In the data rows, the value 128 means zero.
What is the hidden score of each row? Scores go from 0 to 20, and 10 is about the middle. The score is a weighted sum of the row's numbers plus the product of two more (or one squared), each taken from its middle value.
[140 134 119  91 177 140 160 108 133 152 126 157  72 180 129 154 150 170
 117 125 129 174 144 113 148 178 131 193 127 126 108 113] 8
[ 76  96 183 155 187 167  98 126  67 122  76 122 178 116 178 135 154 195
 121 135 114  84 162 121  78 105  80 118 172 169 139 146] 12
[103  99  95 149 100 137 129 147 153 107 140 101 129 105 118 110 124 108
  78 165 117 146 112 165 125 100 149 120 132 141  96 125] 8
[127 161  97  59 171 126 126 108 148  98 116  92  83 115 162 150 151  98
  93  92 133 155 119 180 169 195 143  96 138 105 101 102] 11
[112 131  90 102 157 155 114  94 111 139 141 114  70  84 124 133 155 143
  80 111 131 175 164 104 137 157 152 111 123 105 153  96] 8
[172 138  73 164  87  89 141 174 147 133 101  84 152  77 156  59  59  90
 143 101 112 136 101  96 177  93 137  92 159  98 173  64] 7
[140 150 101  87 143  91 154 166 131 155 122 149 135 127 152  95 114 119
 147 166 149  95 100 107 149 168 153 160 156 116 141 136] 8
[141 189 131 163 137 114 131  69 186  96  70  83 109  69  87 149 147  92
 101 157 155 173 109 157 104  76 134  73  99 125 184 122] 9
[172 147 154 162 102  73 184  98 147 167 170 165 178 174 183 171 119 111
 178 185  61  94  49 165  87  82 142 158 187 130 184 124] 13
[ 81 179  93 139 175 182  75 176 124 139  90  96 169  86 181  85 150 107
 187 176 159  83 131 165  80 107 166 100 145  99  72 152] 10
[119 176  81 170  88 130 125  95  82 120  76  92 112  81 111 182  80 168
 117 170 154 145 179 113  74 101 167  93  88  93 101  65] 11
[134 124 168 117 132 145 114 135 174  92 146  89  99 117 125 106 169  82
 111 138 146 154  77 153  78 173  87 127 104  88 174 157] 11
[ 96  93 107 116 166 129 138 164 147 132 182 143 103  92 113 110 171 113
  98 121 113 169 132 122 103 133  96 106 124 118 106 153] 10
[141 117  88 105 137  98 138  94 176 103  79 135  85 163 108 159 151 103
  96 129 140 167 152 163 128 133 103 136  87  86 169 119] 5
[148 119  75 115  79  84 139 148 108  82 144 151 131 150 113 126  85 174
 109 124 108 144 163 142 131 124 112 163 143  70 144 161] 13
[ 95 118 104 113 136 177  81 159  90 104 162  95 179  81 170 110 128 162
 142 145  87 101 180 111 156 147 100 105 179 111 141 109] 11
[140  60  94 130 143 112 145 151 128  97  88 130  90 126 107 135 135 110
 129 109 149 170 139 107 101 118 111 146 106  97 120 119] 8
[ 66  94 175  99 149 193  80 126 141 106 151 132 160 103 168 151 165 117
 137 131  91  85  63 127 125 131  91 120 153 127 159  80] 10
[ 80  70 124 172 105 171 114 115  96 136 174 139 124 142 172 165 137 158
 114  95 160  95 175 104 114 117  78 114 132 120 137 139] 11
[153 117 142 112 108 114 174 117  99 169 138 134 135 133 104 151  94 157
 120 117  87 140 198  85 142 159 132 168 114 151 102 120] 11
[155 121 154  78 149 114 131 106 139  64 103 138 100 172 106 154 135 167
 113 172 124 172 158 142  81 177 149 148  99 167  65 162] 5
[158  95 125 129 109 128 162 105 116 102 150 144 105 148  79 151 136 154
 112 155 122 169 179  84 109 144 119 153  77 159 105 109] 18
[135 128 132  91 110  96 158  85 129 160 106  92 117 128 158 172 109 144
 118  87 124 154 155 102 158 157 126 113 158 105 137 142] 6
[ 96 132 166 162 163 173  83 185 165 139 110 115 174 104 166  65 193  67
 177 150  83  68  91 198 175 107 165  85 189  99  97 166] 6
[205 164 128 155 123  81 175  92  95  67 176 174 162 192 152 176 143 145
 160 157  41 105 157 162 175 109 138 158 184 134 102 129] 13
[147 125 117 103 144 111 151 178 128 107 133 129  59 149 125 103 146  89
  89 148 144 174 108 122 133 122  89 132 116 141 116 121] 11
[167 141 138  78 145 110 128 104 152  82 104 135 100 149 126 159 158 117
 102  96 133 161 110 114 124 195 109 162 119  83  93 141] 10
[ 90 122 126 120 115 150  90 108  91  76  82 126 125 125 134 142 105 143
 129 147 153 104 158 103 130 136 109 140 113 126 165 115] 9
[126  82 101 150 138 151 104 181 110 159 171 119  81 130 123  89 123 140
 124  62 119 162 167  97  76 101  78 138 132 101 134 112] 11
[143 111 135 111 146  96 130 167 145 153 135 178 136 142 140  93 134  84
 173  73 141 105  89 113 169 151 114 148 147 142 124 139] 6
[ 88  82 102 147  90 178  87 132 123 166 172 107 127 122 125  85  97 134
 147  68  75 146  88 131  95 140 110 127 125 122 127 136] 9
[141 130  85 102 158 124 113 100 134 165 150 113  76 106 113 154 174 117
  81  94 139 183  82 193 123 183  98 112 120 171 151  79] 10
[131  94 154 145 179 141 103 130 168 112 153 110  89 108 129 113 165 119
  98 115  79 176  84 165 113 127  77 102 127 161 130  79] 7
[126 114 138  95 162 118 128 126 200 144  95 138  87 146  98 135 170  69
  79 144 117 163  85 150 102 135 106 162 111 138 140 104] 6
[130 113 155 123 116 132 136  87 160 114 119  96 102  84  91 133 134 107
  79 138 102 142 101 150  92 117 148 100  77 105 163 121] 8
[125 136  97  83 112 154 118 108 126 157 114  88 130 106 107 175  93 128
 127 155 109 135 142  92 148 149 107 117  95 101 155 115] 11
[130 144 156  88  84 159 104 175  93 156 116 128 115  96 100  82 103 161
 128 186 163 132 184  66 173 148 157  97  87 193 134  63] 10
[ 83 106 121 111 140 172  80 155 159 154 102 120 160 157 171 111 123 104
 128 156 150 122 126  91 154 105 132 167 164 128 143 110] 6
[141 107 127 116 108 123 121 167  78  94 109 148 129 137 115  90 107 149
  92  88 101 150 159 119 135 149 106 162  94 153 118 123] 9
[135 134 172  73 180 143 100 152  96 110  91 117  77 137  94 124 177 151
 100 147 131 173 152 105 144 160 113 145  75  83 125 169] 10
[170 195 111 147 101 117 193 175  87 184 165 174 159 168 170  75 112 148
 172 185 161 120 175 179 129 131 157 173 165 138 180 117] 11
[ 84  81 111 144 104 158 106 147 151 151 174 111 130 105 134 137 110  99
 143 105  77 101  77 103 131 106  95 130 180 128 104 123] 12
[139 106 153 115 131 139 126 110  90  85 110 175  83 143  89 169 135 170
 110 152 103 172 168 129 136 135 116 147  92 140  98 129] 11
[ 99 109 196 129  69 163  92 147 151 130 157 106 139 122  73 124  91 110
 147 148 162 104 104  86 128 144  93 101  88  84 125 191] 17
[172 161  79 118  79 107 148 126 124 179 123 156 121 154 108 133  91 138
 103 146 149 129 148 117 158 174 140 160 135  92 119  93] 13
[101 102  85 119  76 184  87 170 139 154 162 125 102 145  88  86  93 105
 206 154 180 123 109 161 130 124  90 133 111 186 119  85] 11
[167 114 146 121  95 120 166  91 107 161 126 140 135 158  94 168  84 141
 146  91 166 149 143 104 145 169 116 139  89 161 112  90] 10
[106  82  76 121 114 154  83 108 136 156 167 128 114 124 107 147 102 124
 140 158  96 129  86  74 103 115 105  94 123 190 139 177] 10
[116 164 191 148 144 173  88  88 153 146 138 101 135 114 166 136 175 105
 154 156  60  95 117 109 161  55 153 107 158 188 159  85] 7
[ 98 118 113  67 132 161 130 163 116  93 116 148 156 151 163  91 120 174
 118 167 126 121 156  99 165 170 137 145 165 127 145 122] 7
[133 143  81 169 100 105 150  83 157 118 106 102 125  77 119 152  82  79
  72 150 112 104  80 177 174  64 167 101  99 192 147  96] 10
[122  90 103 138 125 163 111 149 122 162  75 119 151 140 150 117  97 133
  90 102 139  96 111 150 132 130  85 142 152 146 132  88] 11
[148 127  86 133  99  92 140 120 102  78  99 134 144 139 121 135 124 173
 165 147 184  98 178 151 176 137 109 136 148  87 114 141] 12
[163 113 103 120  96 116 122 172 176 114 110 138 147 106 117  77  85 106
 103 108  99 132 164 122 159 119 114 138 126  81 129  98] 8
[134 115 151 121 131 112 156 157 151 115  81 136  97 136 115  84 131  83
 109 129 101 157  88  75 137 120 100 134 127 172 120  98] 13
[143  91  92 149 107 107 133  94 135 142 109 140 112 145 126 122  89 139
 108 119 150 155  66 153 123 121  70 126 130 113 124 119] 12
[166 183 112 135 141  91 142 177  98 169 173 172 171 187 153  72 133 153
 151 176 167  94 154  94 101 134 157 176 194 153 185 104] 8
[158 181 158 161 147  83 138 145 110  58 186 159 173 176 148 146 138 170
 106 124 120 104 192 108  85 110 172 188 131  81  93 115] 7
[ 69 167  79 172 151 180  83 122  77 116 101  86 186  97 187 122 161 155
 152 134  94  63 163 143  86 107 185  84 166  74  79 183] 12
[124 107 131  99 143 138  85 121 112 157  84 121 125 151 126 147 121 157
 156 104 161 107 125 133 161 164 130 129 129 118 136 123] 7
[ 93 143 169 161  84 164  81 162  87 132  87 100 136  92 128 111  92 181
 120 176 157  89 188  93 161  74 138  87 126 160 138  84] 9
[171 189 161 166 171  89 170 142  85 182 175 190 169 185 154 100 167 184
 167 138 174  63 164 148 102 103 168 155 163 192 199  87] 11
[169 180 192 169 165  56 172  85  93 173 151 179 156 183 153 142 119 142
 175 106  97  94 161 129  81  99 164 182 164  80 159 189] 11
[171 183  86 140 162 109 172 153  85 110  78 212 189  81 167 100 186 164
 147 169 108  89 154 149  80 108 175  90 162 165 150 191] 12
[186 148 101 182 171  96 183 129 164 164 142 197 188 140 163 136 194 115
 171 121 186  77  72 178  84  90 144 166 166 194  77  93] 9
[133 106  90  83 204 124 129 113  97  98  91 127  89 159  81 121 181 151
  74 150 133 172 172 182 137 161 118 138  81 153 135  67] 6
[170 161 180 144 178  86 180  83  74  85 177 160 172 167 192 180 197 186
 177 161 177  87 168 151  97 109 169 179 183 103 167 187] 10
[141 176 123 149 138 135 132  79  83 126  57  94 104  88  89 140 140 144
  89 145 127 159 176 166  83 100 167  87  85 135 184 101] 9
[ 92 119  84 108 179 146 104 190 110 163 117 102 121  97 107  86 143 152
  61  89 127 173 160 175 166 140 117  79 110 175  93 180] 10
[118  95 143 140 142 120 143 137 147 130 155 119  76 113  97 107 148  73
 118 114  94 170  93 118 149 119 115 104  68 116 128 125] 9
[132  98 177 121  97 131 129 112 157 151  88 146 116 136 143 135  97 123
  80 113 142 129  96 166 119 123 105 139 107 172 142 174] 12
[ 98  72 132 174 157 181  95  92 114 135  87 124 145 107 125 162 140 165
 160 173  95  82 144 142 103 106 100 121 142 123 103 114] 11
[155 156 137 160  89 123 150 165  79  90 152 139 105 171 145  95 101 141
 116 151 126 137 155  91 105 104 149 184 146 124  71 108] 15
[163 114 150 121 103 114 123 122  90  84 103 145 123 164 101 126  82 167
 111 152 134 118 177 133 133 157 106 143 128  71 173 184] 12
[120  77 123 156 156 153 106  99 145  89  80 129 123 144 123 146 121 122
 137 108 113 138  97  87 114 128 102 132 120 122  83 121] 9
[165 162 108 176 127  89 135 101 160  80 176 172 157 143 154 155 139 103
 117 142 147  83 110  91 159  85 169 158 154 109 151  94] 8
[112 119 177 119  85 153 102  68 148 139  96 109 126 130  91 170  99  72
 107  97 133 136 177 131 101 149  86 120  87 181 119 143] 12
[ 85  93  91 157 101 164 112 120 152 153  96 144 171 156 173 108 119 160
 114 123  90 104 128 121 103 148  83 149 155 141 114 125] 10
[106 116 175 119  94 144 114  82  76  99 154  92 124 119  75 166  78 173
 131 182  98 144 173 107 117 153 134  92  70  82 117  70] 11
[167 145 146 176 175  74 161  94 170  88 139 164 175 158 170 173 173  98
 162  84  71  80 121 165  76  78 166 175 162  87  78 151] 9
[105 186  76 172 165 124 108  86  79 131 111  81  75  81 135 179 148 200
  81 115 115 176 180 133 154  99 148  86 112 105 159 168] 11
[ 86 107 154 142 116 156 108 137 141  66  94 144 155 124 144 109  83  93
 125 110 155 133 132  83 123 133  91 140 159 110 140 165] 17
[ 82  83 126 164 115 135 106 152 104 178 176 115 168 155 154  99 142 136
 118 137 114  81 137  93  87  85  97 114 154 141 104 146] 11
[154 154 149  83  84 105 121 112 150  81 134 159 108 158 134 133 109 141
  58 140 154 160 146 170 210 177 165 145 140 132  69 138] 6
[158  62  73 166  79 105 165 140 135 179  49 123  84 152  98 104 122 137
 117  82 146 130 132  99 134 100  76 144 125  92 147  88] 14
[157 152  96  74  89  98 155 158 129  93 164 152 118 152  94  69  86 129
 138 188  93 145 110 115 169 174 159 154 110  84 143  72] 10
[165 132 117  80 130  94 166  71 125 178 127 155 169 167 161 165 109 127
 150 146 165 104  83 119 129 160 112 147 149 136 156 118] 10
[151  97 140 128 106 105 138 113 160 154  72 127  92 136  87 140 154 131
 122 162 172 131 118 126 141 133 112 143  84 130 134 110] 10
[149 188 170 181  79  81 167  92  83 167 182 159 141 161 121 171  94 176
 183 109 172 105 180 192  61 113 165 169 115  94  87 154] 17
[102 152 102 149 109 158  98 105 165 128 126  77 130 108 111 158 107  95
 120 177 133 114  93  98  76  78 160  78 104 109  87  90] 9
[143 112 131 154 112 105 128 175 160 156 132 121 102 136 116  91 110 128
 100 105 145 147 160 186 132 132  85 118 130 111 118 136] 9
[161 125 144 100 125  88 160 153  94  66 114 162 107 144 102  95 110 145
 120  75  73 146 131 101 129 174  98 163 107 125 180 121] 10
[106 125 144 153 135 154 109 140 168 113 157 113 112 103 115 122 138  91
 101 137 115 161 137 103 141 146 123  83 118 105 158 132] 13
[ 80  92 136 190  97 157 135 162 129 164 106 140 113 135 135  91  92 149
 114  79 136 151 109  77 144 111  57 133 123 159 126 172] 15
[ 70 140 149 178 116 161  88 121 172 113  86  93 158  96 140 160 134  96
 156 172 180 112  84 148 101  79 167  88 159 137 175 132] 4
[147 136  91 101  79 105 153 155 164 168 123 174 125 145  73  77  76 122
 130  93 148 112  86 113 152 176 141 162  97 168 164  71] 6
[157  77 122 120 116 109 148 119 150 154 169 131  99 125 102 152 124 111
 117  95 144 180 116 100  95 127  82 112 102 147 128 108] 9
[147  99 174 155 144  98 144  72 148 114  72 135  66 144  88 176 155 118
 109 160 155 149 125 148 116 131  81 138 111 111 117  76] 12
[133 123  80  87 181 104 118 166 113 148 131 100 110  73 122  88 179 134
 112 175 150 165 115 105 135 186 132  87  77  63 100 152] 9
[102  82 100 104 120 126 125 146 144  80 106 130 117 136 119  99 135 128
 102 163 110 151 155 144 112 121  99 129 104 158 106 114] 7
[ 91 165 122 156 154 165  58 136 162 144 106 102 186 106 173 129 153  78
 174 148 168  86  85 168  87  88 165  91 151  96 164 141] 5
[173 148 103 165 144  80 176  68 156 175 173 175 191 170 178 165 163  96
 170 192  89  71  66 122  79  76 177 176 192 103  76  85] 11
[125 130 145  78 114 119 146 143  83 120 156 109  73  96 119 123 100 174
 122 146 123 143 157  92 154 154 116 103  80 111 166 105] 12
[142 123 143 112 138 125 127 176  88 146 139 168 147 153 134  96 146 138
 116 169 137 117 153 131 167 148 109 158 164 130 116 140] 14
[103 115 113  98 162 156  98 153 152 141 144 120 146 111 150 137 157  72
 125 120 139 101 124  75  96 140  87  90 163 143 121  92] 9
[134 111 138 119 145 134 138 183 147 146 151 123  62 130  75  89 163 109
  83 175 135 167 118 139 134 118  97 130  92 103 107  92] 13
[ 81 119 107  89 159 183  82 142 177  98 134 112 173 100 172 117 162  77
 164 126  99  75 122 166 149 147 110 116 198 138  93 155] 8
[ 86 148 171  84  60 142  93  97 138 119 113 102 144  84 130 156  83  94
 131  74 126 138  85  98 169 192 167  89 101 184  96 160] 4
[ 69  86 133 165 108 165 112 104 127 117  90 147 145 113 158 158 116 122
 153 103 111 106 109 164  92 108  88 123 156 121 111 150] 12
[104 124 129 124 131 164  97 137  85 151 154  92 150 104 140 103 114 192
 177  94 101 120 146 163 133 151 108 111 128 123 162 128] 12
[118  99  84 143 151 182  86 160 165 141 125  93 136 113 169  79 155  73
 139 106 166 114 145 102 119 125 103  90 158 177 160 110] 6
[172 149 172  96  83 113 149 102 150 171 145 179 143 177 122 171  84 113
 130 175  88 123 119  96 124 178 126 177  84  96  90  56] 12
[104 178  90 142 142 142 134 124  79 138  92  85  76  86 125 128 124 181
  92 144 122 173 174 166 160  90 153 115 144 166  92 164] 15
[200 148 168 160 168  87 166 185 158 100 146 142 169 166 150  86 168  91
 106 167 181  78  65 104 162  85 145 179 169 150 155 140] 9
[108  65 145 168 100 168 123 106 124 153  84 153 112 118 134 160  99 123
 103  83 130 132  96 189 102  92  87 125  98 148 112 102] 14
[133 175 139 158  99 124 125  91 161 114  98  87 106  85 110 164  85  88
 119 169 144 160 120 143  93  99 168  96 116 157 162 117] 6
[140 142 155  79  84  81 156 142 130  78 131 153 111 159 123 131  97 144
 140 111 168 133 105  98 150 152 113 139 130  99  93 122] 11
[ 82 131  85 107 107 174 120  91  73 139 121 103 155  86 135 148 103 183
 129  76 158 100 173  84 140 141 101 102 151  95 116 126] 15
[114  98  85 151  94 153 107  98 125 163 159 134 141 130 119 178  89 110
 108  91 148 128 126  88 112 135  84 134 107  86 123 132] 15
[149 122 144 105 112 115 145  80 105  84 106 152 124 145  83 179 120 162
  85  66 160 145 163 105 154 136  87 143 107 104 111 154] 13
[154 185 141 152 156  83 174  88 107 147 180 169 158  85 152 163 143 172
 168 171 162  68 180 144  96  72 161  48 145 150 173 103] 19
[151 112  85 109  87 113 138 170  81 115 128 119 102 114  76  75  85 146
  91 103 107 106 155 157 131 141 133 135  74  88 164 169] 19
[152 175 122 147 113  77 154 145 122  89 144 159 156 162 145 138  99 164
 153 138  83 111 145 138  58 135 170 168 157 104 114 171] 13
[ 66 154  88 140 160 177  96 127  99 140  99  84 162  78 162 144 144 162
 172 158  78  67 158 114 176 115 170  82 166 161 101 159] 9
[156 157 112 142  80 106 140 148  87  74 150 142 113 172  99 117  95 173
 118 108 136 154 157 104 101 107 166 173 117 173  61 135] 10
[119 156 162 185 144 155  94 141 163 106  85  94 111 101 143 141 161 106
 161 167  93 176  97  99 168  62 138  86 114 110 177 146] 13
[157 105 109  91 115 111 151 138  69 107 123 165 102 165 105 110 142 165
 124 148 100 158 181 112 123 143 113 152 115 142 155 137] 12
[ 92  88 130 149 138 177  93  65 141 148 100 113 168 108 159 171 133 132
 166  87 151  88 112 131 150  90 109 151 170  93 112 123] 10
[163 164 160 166  95  93 148 200 164 190 185 166 145 184  88  92  67 107
 143 180 121 134 154  74 162  77 139 174  86 147  82  75] 11
[112  79 132 131 143 133 138 142 123 154  83 118 108  98 108 106 136 116
 141 156 106 163 112 107 108 107  93 150 112 168 146 106] 13
[121 138 190  84 158 154  85 154  81 147  98  94 105 100 128 107 189 158
 123 143 166 174 126 157 158 167 149  86 116 171 102 176] 6
[103 134  83  82 106 134  98 117  98 110 101  98 121 111  82 122 107 125
 148 103 156 132 156  84 147 170 142 101  96 177 127  83] 6
[108 164 153 150 157 147 114 134  76 134  60  72 101  98 123  92 170 143
  92 118 101 156 152 194  85 117 163  67 128 114  94 139] 12
[ 75 155 110 162  83 156  88 176  99 119  85 111 166  94 164  69 123 155
 174 153  82 128 189 147  84  96 164  77 157 152 101 149] 7
[166  87  86 154 132 148 139 116 102  96  89 121  91 144 146 123 141 112
  97 150 133 156  73 160  94  85  91 138 146  83 138 111] 15
[ 64  99 162 129 191 168  88 186 165 117 143 120 181 125 165  86 185  75
 145 123  90  78 109 175 115 123 131  96 175  88 133 135] 5
[197 160 118 155 130  81 159 148  69 153 168 175 162 153 155 120 124 154
 135 140  62  86 172 144  97  85 174 174 156 133 120 103] 16
[150 124 154  76 112 117 150 102 116 162 118 151 123 143 108 121 108 138
 148 136  95 153  94 159 168 157 116 150  95 123 148 135] 10
[117  85 153 159 172 128  62 171  87 105 180 112  73 146 124  93 149 164
 140  74 173 165 152  85 118 115  99 137 116 136 134 100] 4
[ 92  83 100 141 112 146  86 130 142 167 178 110 129 147  90 118  99  80
 163 126 174 129 105 103 116 139  61 128  76 134 140 119] 13
[ 68 130  83 114 169 180  75 141  77  98 171 129 178 100 170 113 173 199
 151 114 163 106 149 115 183 139 130 113 161 170 166 146] 6
[165 134 112 166 135 100 183  97 156  79 118 141 135 185 144 154 131  93
 163 172 111 106  84 141 163  80 164 169 157 137 174 134] 7
[156 187 120 137 144  69 161  90 119  72 197 175 182 176 155 182 161 143
 195 150  93 101 111 159 119  99 176 174 175 103 158  99] 9
[118  82 178 141 171 117 134 137  97 160 167 101  88 108  65 106 184 162
  87  97 118 167 156 195 126 116 112 126 100  73 111 171] 12
[122  99 158 145 103 106 156  95 109 163 120 139  90 143 102 163 150 150
  99  88 159 141 105 126 102 134  86 148  86 136 110 128] 13
[148 154 156 184  82 128 167 182 187 153 146 145 104 166  96  77 101 106
 129  83 148 137  89  94 104  92 169 171  67 174 177 136] 4
[ 92  77 122 143 116 180  90  82 133 154 166 132 169 111 162 169 123 128
 162 144  82  79 139 140 138 118 115 132 168 152 125 111] 9
[138  92 179 133 160 132 108  73 137 148  96 148  76 131 100 168 161 121
  76 154 114 180  95 178 126 146 118 140  99  80 146  72] 8
[ 96 149 126  80 131 155 105 149 163 141 100  94 127  94 159  90 145 110
 114 133 155  86 107 100 155 159 154  84 135  96 159 153] 6
[150 114 139 116 136  93 150 190 111  78 100 149 124 146 111 105 129 181
 134 116 135 143 166  82 140 162 123 142 115 103 130 139] 6
[ 93 173 112 203  94 173  76 158 159 101 105  91 150  71 139 100 103  71
 168 106 171 108 130 155 170  86 137  89 162 156 117 143] 11
[ 89  94 142 102 138 174  87  79 153 165  72 135 185 126 169 131 157 110
 145 164 161  98  94 134 127 138  92 137 182 136 146  81] 13
[114 100 130 154 140 118 144  96  94 150 168 128 107 119 124 182 133 126
  87 150 125 148  94 179  67 111  70 112  80 146  88 109] 19
[ 57  74 180 122 163 181 100 124 126 124 143  92 171 129 174 150 150 100
 181 128 168 103  80 182 107 133  73 123 173 145 113  97] 8
[152 178 167 176  79  98 146 153 174 184 165 189 138 174 141 111  81  92
 137 102  99 121 125  90 159  76 148 160 121  86 175 158] 8
[134 148  87  80 109 108 169  95 142  87  81 112 122 151 100 178 113  92
 127 108 114 129 101  87 144 145 132 159 116  95 172 128] 10
[ 83 149  99  70  98 139 127 188 153 102 154  86 108  94  83  79 130 129
  88 160 144 177 136 136 136 190 120 109  61  91 170 115] 9
[145 159 137 168 110 120 136 178 169 179 127 135 108 155  94 111  80  96
 104  85 133 128 132 148  90  77 159 159 111 132 170 119] 11
[138  85 179 150 157 115 121  77 110 112 141 130  96 129 114 143 169 126
 116 105 137 170 100 113 118 121  96 137 119 141 118  85] 13
[127 157 143 150 108 141 106 118 164 139  82  83 102  86 126 115  93  87
 118 161 171 144 109  94  84  64 168  77 132 119 154 120] 6
[167 134  76 170  94 106 175 168 186 158 137 141 129 144  88  97  68  98
  90 165 108 124 134 121 167  74 151 166  84 163 101 190] 8
[ 90  98 142 165 133 156  89 168 108 106  68 128 148 104 161  87 102 120
 136  60 102  93 141  90 112 120  87 116 156 135 146 138] 8
[131  88 133 150 113 149 110 137 158 110 179 120  91 115 115 119 112 117
 103 121 137 155 112 120 104 107  90 123  87 149 109 117] 9
[146 143  73  87 154  70 179 113 130  85 144 165 144 176 175 153 138  95
 160  97  94 113 140 163 150 185 137 164 155 135  78 110] 7
[121  98 124 120 163 144 108  95 145 173 176 127  98 133 153 173 135 114
 108 108 115 147 114 117 106 135  63 145 149 123 148 145] 11
[165 143 126  83  67  87 173 104 112 170 129 179 162 128 163 140  89 147
 179 125 156 117 130 164 178 157 161 162 136 155 126 159] 8
[176 169 115 175 173  71 178 138 100  73 183 190 174 170 184  96 184 192
 171 137  97  92 183 117 116 113 191 168 180 102  87 178] 7
[ 85 155 190 164  87 119 102  80 168 135  84  91 142  81  92 153  80  96
 122 128  96 124 129  86  83  88 177  68  75  79  99 171] 6
[ 82 104 180 117 160 166  72  69 142 106 169 117 186 136 189 159 190 155
 169  81  98  67 119 175 140 139 106 120 196  90 117 186] 11
[123 123 154 106 172 129 120 136 161  86 158 116  89 135  81 137 163  94
  86 159 126 161  94 175 162 132 127 108 105 159 133 177] 8
[ 84 109 108  87  99 157 106 167  89  93 140 101 151 135 156  75 110 156
 141  57 160 132 139 121 153 158 123 122 140 131 158 119] 6
[ 99  85 175  91 147 181  82 128 106 160 113 145 174 150 188 148 156 134
 156 140 192  72 134 144 114 118  84 162 154 156  81 135] 11
[171 175 113 156 150  84 198 182 177  72 185 152 147 163 161  83 145 104
 150 161  91 106 119  94  80  94 159 169 178 149 187 109] 6
[155 121 146  88 109 103 151 136 113 170 144 154 129 160 140 110 128 138
 131 106  99  98 103  97 188 176 144 171 143 144 106 127] 9
[158 143  92 106 130  80 163  71 143  78 157 174 155 164 136 184 114 102
 134  82 142  95  71  66 170 162 139 207 139  98  94 107] 11
[122 119 159  95 109 161 142  94  82 109 165 118 149 128 121 196 109 179
  65 166 111 118 157 142 129 146 106 104 151 159 105 129] 17
[166 167 132 146 149  90 175 131  92  80 152 188 185 145 158 124 147 178
 154 112 105  88 169 126  95  87 165 141 151 131 159 131] 11
[184 148 167  93 170  70 173 132 130 157 134 151 178 161 156 151 177 146
 169  88 122  83 150 150 180 176 157 151 162  79 167  74] 4
[124 127 133 101 116 157 117 135  69  85 177 126  98 121 130 104 142 157
 102 123 153 185 152  90 128 138  88 103 139 146  99 134] 17
[123 165  90 130 100 135 135 155 158 136  95  56 106  88 120 119 114 156
  68  96 106 144 128 146  95 130 159  84  99 148  89 169] 16
[124 124 156 101 139 139 108 178  93 136 106  90 108  96 139  94 151 147
 115 182 182 179 122  77 131 148  98  83 121 151 155  77] 13
[101 112  96  99 159 138 129 123 166  91 121 114 103 110  94 145 182  90
 102 128 109 162 129 124 127 141 136 101 115 151 169 170] 6
[110  97 146 114 100 126  94 108  92 117 114  69 109 118  87 162 107 160
 103 165 114 154 172 107 141 147 122 103 122 134  91 130] 10
[144 172 124 154 102  99 141 134 103 118  65  70 108  66 130 147 120 175
 108 127  89 150 163 128 102 108 172  80 127  96 176  78] 8
[154 146 101  84  96  86 158 111 138  84 147 151 137 152  85 137 113  96
 173  82  93 114  97 137 159 194 153 175 108  81 171 190] 9
[ 82 114 121 149 118 141  65  91 143  84  72 138 171 147 188 152 141 121
 163  90 160  99  73 162 141 111  99 140 165 104 146 128] 6
[104 105 189 125 105 147 128 154 159 132 138 113 136 109  79  94  65 109
  81  79 138 135 105 187 118 125  93  93 114 190 122  89] 13
[106 101 149  93 162 139 138  78 165  92  97 132  71 137  82 148 164 111
  88  97 129 166  93 148 129 157 130 148  81 115 143 172] 7
[103 120  86 130 112 187  84 103 114 110 137  99 149 122 185 147 121 138
 143 136 182 120 163 140 144 156 142  85 156 142 156  97] 4
[111  94 121 135 158 146 111 179 100 165 161 129  92 117 119  65 139 140
 104 190 113 137 131  80 105 116  65 122 145 108 111 119] 17
